Here are some points, one per row:
-0.784  3.031  1.330  0.174 -0.317  1.771  0.451  0.662 -1.045  0.691  0.083  0.014 -1.100 -0.914 -0.485  1.132 -0.472  0.520  0.420  0.264  0.124 -1.173  0.490 -1.620
-0.186 -0.299 -1.919  0.644 -0.238  1.234 -0.527 -0.762 -0.095  0.431 -0.048 -1.070  0.206  0.933  1.170  1.956  1.249  0.481  0.192 -0.334 -0.618  0.759 -0.148  1.449
 3.025 -0.310 -0.857 -0.097 -1.303  0.058 -0.111  1.186 -1.257 -0.771 -0.023  1.373  0.607  0.256  1.366 -0.158  0.255 -1.799  1.027  0.394 -1.543 -0.630  1.423 -0.513
-0.274 -0.086  0.409  0.488 -0.416  1.176 -2.719  1.459 -1.032  0.326  0.634 -0.519 -1.181 -0.123 -1.103 -0.736  1.640 -0.046 -0.854 -0.900 -0.069 -0.139  0.697  1.097
-0.535  0.117 -1.264  0.993  0.562  1.230  1.405 -0.069 -1.076  0.263  0.422  0.624  2.200  0.359 -0.177 -0.308  1.406 -0.947  1.143  0.184 -0.530  1.290 -0.721 -0.495
 1.268 -0.240 -0.344 -0.197 -1.393  1.312  0.051 -0.410  1.824  1.603  0.579 -0.676 -1.481  0.728 -0.613  0.204 -0.044 -2.502  1.897  1.532  0.636  0.785 -0.267 -0.720
 0.416 -0.062  1.507  1.537  1.558  0.433 -1.165  0.447  1.409  0.896 -0.166  0.399  0.673 -0.115  0.692 -0.151 -0.080 -0.209  0.054 -0.203  0.271 -0.986  2.008  0.534
-0.464  0.096  1.194 -0.371  0.805 -0.651  0.881 -0.438 -0.588  0.046 -0.076 -0.967 -1.373 -0.435  0.122  0.434  2.738 -1.245  0.957  0.958 -0.591 -1.181  1.017 -0.035
 1.355 -0.631  0.695  0.320  0.742 -0.487 -0.534 -0.226 -2.156 -0.611 -1.410  0.502 -1.436 -1.220 -0.201 -0.031 -0.562 -0.971  0.335 -0.372  0.649 -0.463 -2.390  1.084
-0.377  0.795  0.544  0.515 -0.321  0.939  0.611 -1.052  0.757 -1.648  0.537 -0.508  0.024 -0.196 -1.093  1.100  0.167 -0.938  0.115 -0.871  0.802 -0.116 -0.517 -0.733
 0.990  1.300 -1.612 -0.700 -1.022  0.084  0.683 -0.169 -0.492 -0.236 -0.801 -1.175 -0.109 -1.744  2.233 -0.122  0.668 -0.333  0.216 -1.266  0.359  1.367 -0.778  0.565
-0.427 -0.176 -0.209 -1.238  1.205  0.770  0.148  0.747  0.167  0.140 -1.059 -0.325  0.405 -0.301  0.541  0.026 -0.865 -1.717 -0.537 -3.056 -0.302  0.327  0.343  0.022
 0.474 -0.611  1.344 -0.078  0.646  0.519  1.294 -0.566 -1.897  0.246  3.756 -0.871  1.546  0.278  0.016 -2.450 -0.326  0.909 -0.584  0.048 -1.397 -0.014 -1.288 -0.161
-0.951 -0.322 -0.194 -1.040  0.254 -0.257  0.787 -0.567  0.010  0.135  0.763 -0.446  0.007 -2.472 -0.636  0.890 -0.107  0.542  0.838  0.414 -0.263  0.275  0.800 -0.324
-1.174  0.246 -0.685  0.914 -0.876  0.946  0.113 -0.437  0.162 -0.237 -0.110  1.150 -0.841 -0.246 -0.117 -0.668 -0.871 -0.566 -4.168  0.897 -1.277  0.675  0.838  0.266
 0.138 -1.004  0.550  0.009  0.459 -0.731 -0.241  0.701  1.859 -1.284 -2.553 -1.485  2.130 -0.326 -0.511 -0.083  1.016  0.251  0.597  1.395 -0.121  0.380 -0.815 -0.120
-0.450  1.085  0.339  0.513  0.736 -1.443  0.039  0.587  0.276  0.532  0.177  0.157 -0.055  0.404 -1.113 -1.706 -0.803 -0.113  0.515 -1.426 -1.175  0.272 -0.201  0.458
 0.417  1.584 -0.453 -0.264 -0.293 -0.261  0.815 -0.322 -0.637 -0.088 -0.462  0.186 -0.693  1.131 -1.195 -0.471 -1.234 -0.769 -0.829 -1.182  0.349 -0.832 -0.924  1.660
-0.167 -2.227  0.113  0.437 -0.943 -0.490 -0.642  0.013  0.437 -0.711 -0.025  0.195 -0.481 -0.353  1.308  0.707 -1.048 -0.594  0.199  0.904  1.283 -0.962 -1.014  0.944
 0.214  0.400 -0.212  0.716 -0.642 -0.780  1.784  0.505  1.203  1.087  0.336  0.935 -0.617 -1.354 -0.600 -1.069  2.242  0.832 -0.736  0.194  0.626 -0.123  0.674  1.252
-0.502 -0.589  0.891 -2.430 -0.226  0.465 -0.301 -0.300  0.029  1.911  0.431  0.752  1.273 -0.543 -0.708 -0.290  0.211 -0.809 -1.079  0.918  0.155 -0.610 -0.083  0.752
 1.091  0.618 -0.226 -1.915  0.242  0.904 -0.796 -0.930  0.219 -0.865  0.597 -0.391  1.988  0.338  0.259 -0.206 -0.613  1.521 -0.533  0.294  0.142 -2.768 -0.407  0.718
 1.309 -0.633 -0.103 -0.248 -1.139 -0.026 -0.307  0.978 -1.163 -1.869 -0.400 -0.539 -0.076 -0.801  0.336  1.797  0.470  0.297 -0.894  0.576  1.646 -0.697 -0.598 -0.544
 0.572 -0.046  1.752  1.514 -0.879 -0.153 -0.630 -0.068  1.580 -0.083  0.670 -0.702  0.177  1.177  0.696  0.255  0.556 -0.618 -0.633 -1.083  0.145  0.756 -0.656 -0.462
-0.304  0.385 -0.764 -0.030 -0.821 -0.125  0.839  0.690  0.485  0.957 -0.124 -0.674 -0.392  1.010 -0.223  1.617 -1.395 -0.283  0.519  0.108 -1.142 -0.030 -0.072 -1.918
 1.169 -0.991 -0.140 -0.275  0.332 -0.668  0.518 -3.976 -0.423  0.029  0.295  1.101 -1.174  1.072 -1.855  1.468 -0.372  0.167  0.257  0.204  0.136 -0.084  0.219  1.258
 0.286 -0.430  0.301  0.157 -0.049  0.583 -1.833 -1.752 -1.344  1.323 -0.520 -1.377  0.155  0.713  0.233 -1.909 -1.104  1.043  0.347  1.255  0.117  1.614  1.141  0.145
-0.802 -1.065 -2.239  0.392  0.295 -0.177 -1.109  1.533 -0.736 -1.008  0.286  0.200  0.541 -0.238 -3.799  1.774  0.147  0.503  0.404 -0.166 -0.448  0.303  0.336  0.023
 2.609  1.289  1.246 -1.065  0.748 -1.550 -0.962  0.785 -0.722  1.016  0.899 -0.354  0.142 -0.474 -0.404  0.732  0.356  0.668 -1.238  0.119  0.340  1.710  1.289 -0.964
-1.691 -0.450 -0.903  0.573  0.646 -0.041  0.484  0.284 -1.428  1.065  0.290 -0.439  1.129 -0.237 -0.575 -1.568 -0.848 -0.839  0.213  0.411  3.501  0.225  0.768 -0.046
 0.693 -1.374  0.659  1.693 -0.017 -1.811  1.731 -0.329  0.692  0.046 -0.370  0.626  0.693 -0.764 -0.795  0.199  0.107 -0.186  0.070 -1.006  0.546 -0.315  0.073  0.025
-1.984 -1.696  0.164 -2.442  0.450 -0.131  0.284 -0.534  0.712 -0.806 -0.357 -1.045 -3.078  0.655  0.137 -1.156  1.317  0.939  0.901 -1.294 -0.126  0.583 -0.314 -0.738
-0.047 -0.570  1.104 -0.516  0.481  1.088  1.297  0.712 -0.494 -0.054 -0.948  0.561 -0.604  0.878  2.035  0.646 -0.620  0.036 -0.057  1.264 -0.633  1.496  0.103  0.894
-1.393  1.126  1.229  0.567 -2.409 -1.202 -0.870  0.256  0.597  0.424 -0.461 -0.193 -0.091 -0.787 -0.045 -0.114 -0.223  0.753  1.050 -0.128 -1.249 -0.936 -2.383  1.017
-0.886 -0.272 -0.291  0.566 -0.016  0.660 -2.231 -1.228 -0.149  0.430  0.138  1.989 -0.311 -0.500  0.882 -0.837  0.471 -0.665  0.786 -0.646 -0.004 -1.920  0.084 -1.972
 0.402  0.207 -0.310 -0.431  0.326 -2.034  0.242 -0.414 -0.139 -0.900 -0.414 -0.548 -0.508  0.100 -0.148 -0.131 -0.497  0.281 -0.969 -0.752  1.097  0.009  0.394 -2.416
-1.482  0.327  0.752  1.022  0.222 -0.341  0.443  0.172 -0.546 -1.760  0.328  0.287  0.187  3.950  0.187  0.788  0.020  0.431  0.174 -0.165  1.289 -0.157  1.162 -0.545
-0.179  0.911 -1.396 -0.993  1.389 -0.914  0.042  0.637  0.702  0.417  2.086  1.452  0.261  1.637  1.880  0.092  1.844  0.999 -0.417  0.162  0.880  0.046 -0.565  1.089
-1.169  1.284  0.404  1.093  0.254  0.129 -0.402  1.552  1.315 -0.769  2.054  0.529 -0.327 -0.477 -1.251 -1.198 -0.272  0.232  0.465  1.760 -0.005  1.779 -1.522 -0.793
 1.201 -1.048 -1.262  0.151 -0.550  1.887 -0.409 -0.222  2.098  0.588  0.584 -0.243 -0.799 -1.832  0.706 -0.570 -1.616  1.350 -0.646 -1.056  0.979 -0.182  0.581 -1.341
 0.632 -1.899  1.197  1.133 -2.219  0.508  0.921 -0.904 -1.746 -1.392 -2.078  0.482  0.418 -0.288  1.340 -0.095  0.621  1.155 -1.471  0.053 -0.404 -0.194  0.858 -0.540
 1.134 -0.456  0.749  0.795  1.154  2.083  0.758  1.291  0.419  2.013 -1.587  0.694  0.041  1.108 -0.567  0.191 -0.089  2.390  1.021 -1.072 -0.088 -0.337 -0.553  0.122
 0.321  0.840  0.191 -1.118  1.397  0.646  0.589  0.210  0.953 -2.838 -0.162  1.031 -0.791 -0.366 -0.751 -1.474 -0.778  0.424  1.485  0.814 -0.980  0.785  1.086  1.162
-0.192 -1.331 -0.924 -0.498  1.593 -1.553 -0.410  1.331 -1.009  0.781 -0.085  1.174 -0.588  0.374  1.092  0.914 -1.390  0.637 -0.379  0.426 -0.965  0.667 -1.862 -1.020
-0.331  1.858 -1.324  2.181  2.986 -0.452 -0.641 -2.192  0.692 -0.078 -1.334 -0.852  0.207 -1.647  0.687  0.907 -0.084 -0.080 -0.586  1.196 -1.056 -1.208 -0.162 -0.101
-0.205 -0.333 -1.224 -0.238 -0.022 -0.395  1.040  1.685  0.441  0.194  0.107 -2.364 -0.196  1.721  0.625 -1.394 -0.671 -0.971 -0.673  1.107 -0.583 -2.598 -0.001  0.393
-1.432 -0.325  0.039  0.095 -1.608 -1.746 -0.444 -0.459 -0.103  0.087  1.690 -0.473  0.437 -1.010  1.009  1.270 -1.537  0.300  1.943 -0.835 -0.828  0.781  1.686  2.006
 0.355  1.654 -0.728 -1.037 -2.077 -1.372 -0.815  0.025  0.353  0.366 -2.156  1.152  0.783  0.880 -0.622 -1.662  0.574  0.577  0.325  0.797  0.403  0.574  0.790 -0.920
-1.681  0.323  0.879 -1.971  0.315  0.372 -0.149 -0.121  0.888 -0.037 -0.011  0.671  2.074  0.059  0.033  1.457  0.444 -1.038 -1.181 -0.827 -0.078  1.197 -0.617  0.107
Along one direction, these points spread out more than along any other. Take the direction at right angles to it along which they spread out most. Then take the direction at right angles to both along which they spread out most. Go by this last direction. How far along it is each point below, from 0 to 99? The average is 50, and the first point in the table lies past the average. One standard deviation of the points above along it is 16.
 0.693 -1.374  0.659  1.693 -0.017 -1.811  1.731 -0.329  0.692  0.046 -0.370  0.626  0.693 -0.764 -0.795  0.199  0.107 -0.186  0.070 -1.006  0.546 -0.315  0.073  0.025 >> 47
 3.025 -0.310 -0.857 -0.097 -1.303  0.058 -0.111  1.186 -1.257 -0.771 -0.023  1.373  0.607  0.256  1.366 -0.158  0.255 -1.799  1.027  0.394 -1.543 -0.630  1.423 -0.513 >> 50
-0.802 -1.065 -2.239  0.392  0.295 -0.177 -1.109  1.533 -0.736 -1.008  0.286  0.200  0.541 -0.238 -3.799  1.774  0.147  0.503  0.404 -0.166 -0.448  0.303  0.336  0.023 >> 42
-1.174  0.246 -0.685  0.914 -0.876  0.946  0.113 -0.437  0.162 -0.237 -0.110  1.150 -0.841 -0.246 -0.117 -0.668 -0.871 -0.566 -4.168  0.897 -1.277  0.675  0.838  0.266 >> 66
-1.393  1.126  1.229  0.567 -2.409 -1.202 -0.870  0.256  0.597  0.424 -0.461 -0.193 -0.091 -0.787 -0.045 -0.114 -0.223  0.753  1.050 -0.128 -1.249 -0.936 -2.383  1.017 >> 59
-0.377  0.795  0.544  0.515 -0.321  0.939  0.611 -1.052  0.757 -1.648  0.537 -0.508  0.024 -0.196 -1.093  1.100  0.167 -0.938  0.115 -0.871  0.802 -0.116 -0.517 -0.733 >> 53
-0.047 -0.570  1.104 -0.516  0.481  1.088  1.297  0.712 -0.494 -0.054 -0.948  0.561 -0.604  0.878  2.035  0.646 -0.620  0.036 -0.057  1.264 -0.633  1.496  0.103  0.894 >> 27
-0.304  0.385 -0.764 -0.030 -0.821 -0.125  0.839  0.690  0.485  0.957 -0.124 -0.674 -0.392  1.010 -0.223  1.617 -1.395 -0.283  0.519  0.108 -1.142 -0.030 -0.072 -1.918 >> 50
 1.201 -1.048 -1.262  0.151 -0.550  1.887 -0.409 -0.222  2.098  0.588  0.584 -0.243 -0.799 -1.832  0.706 -0.570 -1.616  1.350 -0.646 -1.056  0.979 -0.182  0.581 -1.341 >> 89
-1.482  0.327  0.752  1.022  0.222 -0.341  0.443  0.172 -0.546 -1.760  0.328  0.287  0.187  3.950  0.187  0.788  0.020  0.431  0.174 -0.165  1.289 -0.157  1.162 -0.545 >> 14
-0.535  0.117 -1.264  0.993  0.562  1.230  1.405 -0.069 -1.076  0.263  0.422  0.624  2.200  0.359 -0.177 -0.308  1.406 -0.947  1.143  0.184 -0.530  1.290 -0.721 -0.495 >> 36
 1.355 -0.631  0.695  0.320  0.742 -0.487 -0.534 -0.226 -2.156 -0.611 -1.410  0.502 -1.436 -1.220 -0.201 -0.031 -0.562 -0.971  0.335 -0.372  0.649 -0.463 -2.390  1.084 >> 45
-0.427 -0.176 -0.209 -1.238  1.205  0.770  0.148  0.747  0.167  0.140 -1.059 -0.325  0.405 -0.301  0.541  0.026 -0.865 -1.717 -0.537 -3.056 -0.302  0.327  0.343  0.022 >> 45
 0.402  0.207 -0.310 -0.431  0.326 -2.034  0.242 -0.414 -0.139 -0.900 -0.414 -0.548 -0.508  0.100 -0.148 -0.131 -0.497  0.281 -0.969 -0.752  1.097  0.009  0.394 -2.416 >> 51
